One turning vector, and how many steps it has turned:
The counts run from 0 to 921.
[  5.7 -17.7   6.3   0.5  15.2  -9.6  37.5  -8.7  12.9  -1.0 -24.6  -1.9
  13.0 -26.1   4.4  48.9 -32.9   2.8  10.1  -8.3  -7.9  -4.1  21.7   0.7
  -0.3   4.0 -23.2  -5.2   2.6   7.9 -35.3  -3.7 -18.5 -10.6  10.0  29.0] -> 644
[ 25.4   0.1  -8.8   4.7   6.7 -31.0  25.3  13.5  -2.6  20.9  -1.9 -29.1
 -33.0   8.5  15.1  16.3  -9.6 -14.4  13.9 -28.4  -6.7 -13.3   4.6  18.5
 -10.2 -22.6 -10.0 -16.9  12.2  -2.6 -14.0   1.4 -12.8  11.5 -14.6  11.4] -> 705
[ 26.2 -23.4 -45.5  10.2 -12.9  28.4   3.6 -12.5  -6.1 -12.7  -7.3 -12.8
  -1.8 -13.1  -6.6   3.6  20.5 -22.3  15.5  19.8 -11.9 -14.9 -16.7  -8.4
  18.5  -3.9   1.8   3.8  15.6  29.6   9.9  11.8  -6.2   3.4 -10.8   9.1] -> 182
[ 37.9 -19.0 -21.0  13.6  10.8  10.9  36.4 -10.2 -38.2  -4.1   7.8 -18.2
   6.7  -9.2  -4.9  -4.6 -18.6  -2.9   8.2   8.9 -17.9  -7.9 -15.0   3.1
 -31.0   3.7  -2.4 -19.6   9.8  22.8   0.5  -3.5 -11.3  -9.5   7.9 -23.0] -> 216
[ 16.1  -0.8 -26.2   6.6  -1.9   6.3  11.7 -15.5  25.2 -10.1 -19.4 -22.7
   5.4   5.8  12.0   5.2  -7.0   3.8  32.0   3.7  -7.7 -15.8  -2.4 -11.4
   2.1 -15.6  -5.8  -9.7  16.9  50.6  -5.3   6.7   4.8  -2.5 -11.6  -5.1] -> 516
[ 11.2   0.0 -22.2  -7.9  11.7  -3.2   9.3 -19.6  13.1   2.8 -24.4   4.5
 -16.9 -20.1  -8.2  11.2 -16.2  -0.4   9.0   3.7  12.3   7.1  -3.4  -1.4
   2.2  32.0 -10.7  29.0  -9.6  35.8  21.4 -10.2  -0.9  30.0  -3.3   3.1] -> 10
[  5.4  20.1 -46.9 -21.5   6.4  10.3  31.5 -18.5  -5.2  -7.8   1.6  -2.7
  19.5 -12.8   6.3  -7.4 -11.1 -27.7   2.3  37.7   0.9  -6.3  -6.6 -17.6
 -16.1   6.6 -13.9  10.3 -15.3   3.7  -1.9  15.1 -10.2   1.4   1.8   4.2] -> 378
[  1.3  17.5 -14.7 -11.6  -3.9 -17.1  27.9  15.3  10.0  -6.6 -18.0 -12.7
 -13.7  14.2 -21.4  11.2  -8.0 -20.5  25.5  11.0  -8.4  -3.4 -12.5  -4.1
  18.6  30.0   2.1 -13.4  11.8  33.0  -3.1  -6.2 -24.5  14.6 -24.2 -16.8] -> 546
[ 40.1   8.0 -14.1 -17.7  40.8 -22.8 -15.6   6.6  12.0   5.8 -12.2  -2.9
  -7.0   0.9  13.1   1.7 -21.8   0.9  20.4  -3.5 -18.5  30.1 -22.8   4.2
  -4.7 -23.9 -20.9   2.2  -0.1  11.9   3.3  -9.9 -13.9   6.6  16.7   6.7] -> 0
[ -1.1 -22.3 -25.3   3.2   3.9  26.5  23.7 -12.6  15.1 -14.5  -7.9 -13.8
  -4.7 -14.3  -4.4 -16.1  -7.8   4.2  12.2 -14.8  26.2  -8.7   0.5   9.6
 -31.0  33.2   2.0   8.5 -12.3  13.4  26.9  -4.1   3.5   6.2 -10.1  33.0] -> 14
[ 26.9  25.5 -22.8 -21.4   6.9 -13.9  25.3  29.7 -24.4   6.8  -8.3 -28.9
 -13.0  13.3 -11.0  -5.4   5.5   0.3 -10.4 -12.4  -8.0  -8.7 -11.4  -1.7
   8.8  20.2 -26.1 -17.7   1.4  17.4  -2.3  22.9  -4.5   8.4  -6.5  -1.8] -> 768
[ 12.1 -15.9 -15.5   3.3   7.6  26.4  17.6 -19.7 -13.9  22.3  -4.6 -10.0
   3.1   1.1  30.0   5.0   3.0  -0.5  13.9 -16.6 -14.3   6.0 -20.1  -6.2
 -11.7 -23.0 -19.6  -5.7 -31.6 -23.9   0.6  -1.8   2.1  -4.0  34.4  31.3] -> 785
[  5.0  12.2  -8.6 -21.2  -4.0 -34.0  13.8  -8.1  18.6  -0.8  -1.2   4.0
 -12.9  15.3   0.5  19.7 -10.8 -23.2  17.6 -10.5  12.0 -18.4 -27.4  -3.8
   1.7 -22.5 -15.3 -40.0 -10.1  -4.3 -23.9 -12.1 -10.0  -3.2  -3.3  32.5] -> 709
[  9.3  -9.8 -24.8  -4.7   5.6  19.4  26.0   2.1   6.4  18.9 -16.7 -18.9
  -0.6   4.3 -11.4 -17.7  -7.0  14.4  22.2  -7.5 -11.5   0.3   1.9 -34.7
  17.5   5.2   4.3  -2.4 -13.8  31.0  24.4  -6.5   4.3   0.9 -30.6  15.0] -> 176
[  5.8  20.5 -36.9 -33.3  15.0   9.7  42.6 -19.7 -11.5 -12.2   1.5 -24.4
   5.2  -0.5  31.4  -4.7 -10.8  -9.8   5.6   2.5  19.9 -17.4   1.3  -8.3
  -9.8 -13.1  -2.9   6.7  -6.0  20.9  18.7   2.4 -17.6   2.3  -2.6  -4.7] -> 377
[ 12.6  -2.3 -12.8 -15.7   4.7 -41.3  10.6  25.9  16.7 -13.7   3.4  29.5
   9.2  -1.0  -3.7   2.1 -18.3 -34.0  14.1  -5.9  14.8 -16.0 -18.5  13.8
   0.9  11.4  -8.1   4.5  13.6 -17.2   6.1 -26.3  -0.6  29.1  -0.6  30.2] -> 86
[ 24.3  -8.4  -6.5  -9.5  27.9 -13.2 -13.8  -1.7   5.9  16.5 -11.3   1.9
 -13.0  -5.6   3.7   6.7  14.4   3.0  29.1 -27.1 -10.7  -1.2 -24.0  12.6
 -10.0 -12.6  -5.8  -7.4  -5.3 -28.6   6.1 -29.7  -3.8  34.3  11.6  32.8] -> 565
[ 20.3  -9.7 -21.6 -11.3   2.1  -9.4   8.2 -11.9  27.7  14.9 -26.2 -24.7
  -1.0 -28.3 -12.4 -11.4 -30.2   4.0   6.8   7.4   1.8  11.0  -1.9 -11.4
 -28.7  -4.6  10.7   6.0   2.3  39.3   5.3   3.9   5.4  11.9 -26.6  10.0] -> 741
[ 15.3 -29.7 -19.4   5.0  13.1   1.9  12.3   9.4  -7.6  11.3  -7.2   3.1
   4.3  -1.1 -15.6   6.6 -23.2 -23.9  22.7  -2.1   1.5  -5.2  16.2   3.4
   0.6  33.9  22.4 -17.4 -11.4  21.6   2.0 -18.9 -26.5 -29.6   7.1  21.5] -> 921
[  0.3 -35.5  10.6  -4.0  14.4 -11.3  -2.1  -0.3  -9.2  -3.1  -3.2 -16.7
   0.2  17.0  16.2  11.2 -16.1 -28.5  14.6  16.9  -1.5  27.1 -36.2  11.6
 -30.4  -1.4  -7.9 -15.6  -3.3  12.1  10.8  -4.8   0.5   8.4  26.4   0.3] -> 669
[ 33.6   8.0  -8.2   1.3  -2.3  22.6  24.7  21.5  -1.2   2.8   6.0  -8.3
   4.6 -22.9  -7.3  16.3 -18.2   6.3 -34.2 -13.3  -1.8 -19.9  -5.6 -10.2
  -5.2   3.7 -34.7   6.1  -7.5  -4.5 -22.9  -9.1  20.3   5.7   2.0  28.1] -> 873
[  9.9   8.2 -32.6 -18.2  14.7  11.4   5.9 -12.5  34.2  -0.3 -26.3   5.0
  31.6 -23.7  -2.5   5.8  -1.0  -3.0  46.9  -7.1 -16.1 -15.8 -14.7  -1.9
   8.5 -21.6   4.4   2.8   2.8 -11.7 -15.5 -11.8   1.3  21.4  -7.4  18.9] -> 569
[ -2.7 -32.4  21.3   5.8  11.6  -6.9   1.6   6.6   8.7 -22.9 -15.1 -10.8
  20.4   3.7  -0.3   5.9 -29.5 -12.8   7.8 -13.4  -3.6  10.4  -8.9   4.7
   3.6  17.8 -23.5 -18.1   4.8  47.8  -4.6  -7.4  -5.3 -16.4   9.1  28.9] -> 582
[ -5.3 -10.6 -14.1  -1.6  23.7  -3.7  16.3 -22.6 -28.0  25.5 -13.1 -14.4
   0.0   0.4   8.2  -4.1  -4.6 -15.2  29.8  -2.8  14.6  -5.9  10.2  17.9
  -8.4   8.7  -7.6 -14.3  -7.1  31.2   7.6  25.6   1.3  14.3   5.1  28.3] -> 860
[  5.6  13.1 -22.3 -16.4  -4.0 -14.9  22.2  34.0  13.0   0.5 -10.2  -1.5
   8.5   0.8 -23.0  14.1  -7.8 -13.8   6.0  23.0 -14.2 -17.3  -8.0 -17.3
  27.2  12.8 -17.8 -19.4   7.1 -14.1 -30.8  -2.1  18.1  16.1   3.9  10.7] -> 765
[  6.6  19.4 -19.1 -27.6   6.0 -33.7   3.8  43.3  21.1   9.1  -6.6  -7.3
   0.1   8.1 -19.0  18.4  -6.2 -24.5  11.6  -0.6  -6.6 -15.9 -19.7  -2.7
  15.3  17.0  -3.1 -23.6  12.1  -6.6 -15.7 -19.4   1.8  -6.0  14.6  10.9] -> 766
[ 10.4  -9.1  -5.1  12.4   6.2  11.3 -29.0 -21.1  20.2 -17.3 -24.4 -13.9
  17.0  13.1   3.4   4.7 -10.2 -11.5  29.2   7.1 -12.3   2.0 -25.3  -4.7
  -6.6   1.8 -10.4 -15.9  -8.5  40.7 -12.2  12.1  -6.9 -14.0   1.5  24.7] -> 69
[ 38.9 -14.6 -26.8   1.2  13.9   1.3  12.3  32.7   3.0  -2.2   0.5  12.3
  19.9 -11.1   4.3  20.1 -10.2  -5.6  12.2  -9.6 -12.0   7.4  18.7 -20.0
  14.6  10.9  -6.7  18.9  16.9  -3.2  17.8 -15.5  -9.0 -16.0  16.2  29.8] -> 22
[ -0.7 -10.5 -17.5   5.3  19.7  35.1  -5.4 -14.7 -11.3   1.1   3.9 -31.1
  -6.8  -4.4   7.6  -9.4   0.0 -24.5   4.6   3.7  -1.0 -11.9  12.7  -0.3
 -18.3  -6.0  -2.5 -16.7 -15.9  16.5 -10.4  21.2   3.1  15.5   4.8  42.4] -> 636
[  5.5 -17.0  15.1   7.0  14.4   6.1  12.3   7.3  -2.3  -6.2 -18.5  17.2
  -0.1   5.4  -1.0  35.1 -16.5  -8.2  17.6   1.8 -14.3   6.9 -28.4   8.0
   4.3   5.6 -13.3 -12.2  -0.1 -27.3   3.8 -43.0  -3.1  43.6   4.1   6.4] -> 51
[ -1.5 -16.4 -28.9  21.1  13.6  28.5  10.6 -17.7  -2.9  10.4   8.7 -22.2
 -14.2 -12.7 -12.6  10.4 -12.7 -36.5  20.2  14.0   7.2 -16.9  10.4  16.6
  -4.5   7.0  15.7 -10.8  -8.6  19.3 -13.5   5.8   3.3  21.5   4.6  25.7] -> 637
[  1.6  -0.5   5.5  -5.1   4.8   7.6  49.7   9.4   8.0  -6.2   1.9 -13.1
   2.4   9.7  -8.4  10.0 -24.9  -7.9 -13.0 -14.1   4.3  -1.6  -4.2  19.7
  24.0 -12.3 -34.7  -6.3  -6.8   0.2 -17.5   4.3  24.8  28.6 -11.4  16.6] -> 423
[  9.9  19.2   4.1 -11.5   6.5  -5.4  18.9  -3.2 -15.3   0.7 -21.8  12.8
  27.0  10.7 -12.1 -11.0 -28.8  -7.8  16.5 -10.5  -1.8 -14.9 -14.7 -19.9
  14.8  26.2 -24.3   1.9 -25.3  15.0  11.0 -15.9 -14.7  -8.8  -7.8  19.5] -> 207
[ -6.3 -26.8   2.7   4.0  -7.6 -33.3  13.4   0.8  -1.8   0.2  -9.0  19.4
   0.9  10.9  12.5   6.0 -13.4 -22.3   8.8   6.2  16.8  -0.5 -10.9  -4.6
 -21.9  10.4 -28.7  -3.2   9.0 -26.7   6.1   1.5  29.5  21.0  11.1  37.3] -> 81
[ 26.7 -10.1 -28.8 -11.7  15.9   4.6  17.8  -7.9   5.3  32.7 -17.1 -10.9
 -10.9 -12.9  -1.3  13.7  -8.5   0.0   7.1   9.0 -14.7 -10.1 -14.8 -21.2
 -14.1 -18.3   4.0 -13.6 -15.5 -30.0   0.9 -29.9   0.1  25.2  -3.3  20.9] -> 338
[ 11.1  -8.7   5.1  -1.1 -13.9  -6.0  24.0   4.9  12.7   3.4 -20.5  -8.0
  27.6  -2.9  10.9  11.2 -29.5 -16.9  -0.4   9.1 -14.3   1.4  -4.7 -24.8
   2.6 -34.5 -37.8   8.6  20.2   7.0   3.2  -6.7  -6.6  -4.7 -38.0  17.7] -> 367
[ 26.0  28.6  10.7   4.8  -4.1 -15.5  -1.5  16.3   6.7  -9.2 -10.9  10.2
  14.1   2.6 -11.5   1.7  -9.6 -21.9  -5.3  -9.0 -11.9  -5.4 -13.4   1.1
   8.3  17.1 -48.1  -5.6  12.9 -15.4 -16.1 -12.0  11.8  10.3 -24.0  32.1] -> 651
[  6.5  -3.3 -21.7   3.5 -14.4  35.0  29.2 -12.4  -7.9   2.0 -15.1 -23.7
  -7.4  14.6  -3.1  20.8  -7.9 -12.3   1.7  34.9 -17.4   4.3 -12.8 -25.4
  -1.8  23.7 -19.8  -8.3 -16.0  24.1  -1.9   4.1 -10.1 -18.7   1.2 -12.4] -> 326
[  6.7  -1.1 -20.7 -19.3  12.3  -4.4  14.5 -10.2   2.3 -16.8 -21.6   4.3
  -8.7  -7.7  18.7  -4.0   4.7  13.2  18.5 -31.8  18.9   0.0 -12.2  -1.0
  -4.2  37.2 -22.2  14.0  -7.4  27.4  27.3   1.5  -8.8  -1.1  11.5  25.8] -> 237
[ 24.7 -29.6 -14.2  27.2  10.5 -13.4  12.0  27.0  -4.7 -12.7  -9.6   9.9
   3.5  11.9 -17.9  -0.1 -12.4 -12.6  19.4   9.1 -16.2  17.5  12.0  -5.9
   4.6  31.3  -6.6  -6.5  24.5   3.2  11.9  -9.9 -10.0   2.3  -6.8  24.6] -> 247
[ 22.8   6.0 -41.0  -1.9   5.2  12.1  27.3 -30.1 -14.3  21.1 -15.1  -0.7
   0.8  -9.8   3.7  -4.3   7.7  -9.1  37.1   1.0 -11.8 -18.2  18.2   2.5
  15.3  -3.3  -4.2   0.5  13.0  31.2  13.5  18.4   0.4  17.5 -16.4  13.3] -> 856
[ 17.9 -20.2 -14.8  15.3   0.1  12.4  42.0 -10.8 -16.0  -3.9  -2.2   1.7
  12.8   8.1   6.3  22.5 -18.5 -12.6  30.0  30.1 -29.3  -2.0   0.8 -10.7
 -11.6  -8.9 -10.9  -8.1  18.9   9.4   1.7 -15.9  -6.6  -5.3   2.2 -20.7] -> 217
[ 19.1  17.7  -4.4 -32.5  -6.0  -7.6  -3.2  12.3  10.0 -15.5  -2.1  -4.3
  27.9   4.9   3.8 -18.6 -14.7  -7.9   8.4  -5.6   8.0 -27.3 -40.3 -21.9
  -0.8  -0.6  -9.5 -25.9  -8.1  12.9   3.9 -26.7   0.7 -17.5  -2.9  19.3] -> 657
[ 32.4   2.6 -32.4   7.7   5.3   1.8  -7.9  -4.2   2.7  25.5 -21.3   4.3
  16.2   7.5  -0.3   5.3   3.5 -14.8  32.5  21.2 -17.1  -7.0 -14.4 -23.2
  40.6 -10.5 -11.6 -11.2   5.3   3.7  -0.6  -2.4  14.5  16.4  -9.8  24.3] -> 852
